Each named turn below is shown by a few rows before and after it. Which turns, in which order, take the first row of each later pair to the second? The first pair is answered.
X:
[12 -10 -7 0 -17 5 -1 -5] |-> [11 2 -17 0 -1 -6 5 -4]
[-3 8 -10 -26 18 -17 6 17] |-> [-21 1 2 -22 -17 8 -13 24]
[1 1 -25 -3 -15 -5 3 5] |-> [5 -6 -24 0 -22 3 -2 5]
P:
[12 10 10 8 0 -19 -5 -16] |-> [-10 22 9 10 3 -15 -11 4]
[8 22 -22 7 -16 -1 -3 -5] |-> [-13 20 -22 -2 -12 6 -6 14]
[12 -29 10 -2 -18 13 -1 -4] |-> [20 -1 6 11 -19 -1 -5 -19]
[8 -2 9 -8 10 -6 10 -2] |-> [9 10 9 -2 7 -10 8 -8]
N:
[-6 -28 36 2 -25 28 -6 3] |-> [9 32 19 32 -17 -5 -15 -21]
[-26 31 -17 7 -4 7 -18 24] |-> [-27 16 -10 -5 24 3 -7 30]
[-4 -18 -2 -10 -4 5 11 12] |-> [5 11 -10 6 -22 -6 3 1]
Q:
[-10 -16 16 5 -9 7 -4 12] |-> [-18 -4 1 -1 10 1 1 23]
[-8 -17 33 -6 25 9 1 -4] |-> [-10 -8 20 -10 37 3 6 5]
[-8 7 -31 -8 26 -17 10 15] |-> [23 11 -16 5 11 -25 10 -20]

(2 to 3 turns a pair)
[30 25 -6 14 16 -25 7 -19] |-> [27 -5 31 13 14 -11 0 -29]
Q, N
[-14 2 18 -2 30 22 6 -2] |-> [-12 34 -21 3 13 10 7 2]
N, Q, Q
[-32 35 3 15 -7 8 -18 14] |-> [-40 3 4 -5 4 19 -12 33]
Q, P
[-10 22 -20 0 56 -14 -10 27] |-> [-28 -38 13 -18 17 25 -13 38]
Q, P, N
[-16 5 -12 -26 19 -13 -3 23] |-> [-7 18 -36 -15 -2 -19 -3 17]
N, Q
[23 17 -9 18 5 -11 7 -26] |-> [19 5 20 17 13 -9 0 -29]
Q, N
[-16 10 -25 -4 -11 1 -1 27] |-> [16 -3 1 -7 30 -20 7 -7]
Q, Q, N
[15 -53 28 -8 3 12 6 -11] |-> [-10 13 35 31 -18 13 -29 -23]
P, P, Q
[-7 -16 -3 -12 -42 23 3 21] |-> [-3 -7 11 -22 44 -2 15 21]
N, N
[32 7 7 5 10 -19 22 -26] |-> [30 -4 2 3 -33 -1 15 -23]
N, N
[23 -2 -33 8 -21 2 -10 -11] |-> [29 -4 -4 8 24 -12 -7 -16]
P, N, Q
[20 49 -28 17 10 -18 -7 -5] |-> [-18 -13 -19 -24 23 18 9 45]
P, P
[38 -36 -9 -1 2 -20 14 -14] |-> [14 6 -34 17 -42 -10 -4 0]
Q, Q, N
[-9 0 9 9 -36 5 -16 9] |-> [-1 -11 39 2 16 -7 -7 -2]
N, Q, N
[-9 11 20 -1 37 -1 2 3] |-> [-4 34 1 19 -15 -1 -11 -7]
N, N
[25 17 -5 0 -21 -3 -2 -39] |-> [-23 44 13 1 3 8 -17 -8]
N, P, X
[5 15 -32 -22 21 -6 11 19] |-> [27 27 1 7 -9 -12 -7 -27]
Q, P, Q
[28 -20 19 2 -21 1 -10 -2] |-> [15 27 -5 14 -28 -12 -21 5]
Q, N
[-1 -21 29 8 -28 11 -14 -14] |-> [-16 28 -2 2 34 -18 -4 12]
X, P, P
[18 23 -13 11 -2 -20 4 -9] |-> [23 -24 3 -12 -12 1 13 -3]
N, P, N
[-6 -26 13 -7 -8 23 -7 -3] |-> [-3 8 -24 -10 31 -7 5 5]
Q, Q
[34 -18 -10 -20 21 -24 19 -19] |-> [-5 -36 32 -9 -29 18 -6 -7]
P, Q, Q
[-15 -3 -10 -18 17 -12 -3 28] |-> [-5 16 -32 -11 -5 -22 -8 15]
N, Q
[8 -20 -4 -31 -22 19 18 -7] |-> [17 17 -2 -21 31 -15 18 -18]
N, N, P
[-18 -6 17 -12 29 18 2 18] |-> [-23 24 -16 2 -11 14 -5 25]
N, Q
[20 19 31 19 15 -17 -13 -36] |-> [-36 8 29 -1 29 11 -13 19]
P, P
[-34 17 19 12 -18 17 -23 14] |-> [-33 8 -11 -13 18 6 -2 39]
P, Q
[-1 20 -18 11 17 -3 3 13] |-> [-2 0 12 5 31 0 2 11]
Q, X, N
[-23 -9 -25 -10 -31 24 0 25] |-> [-19 -9 -10 -22 34 3 10 25]
N, N
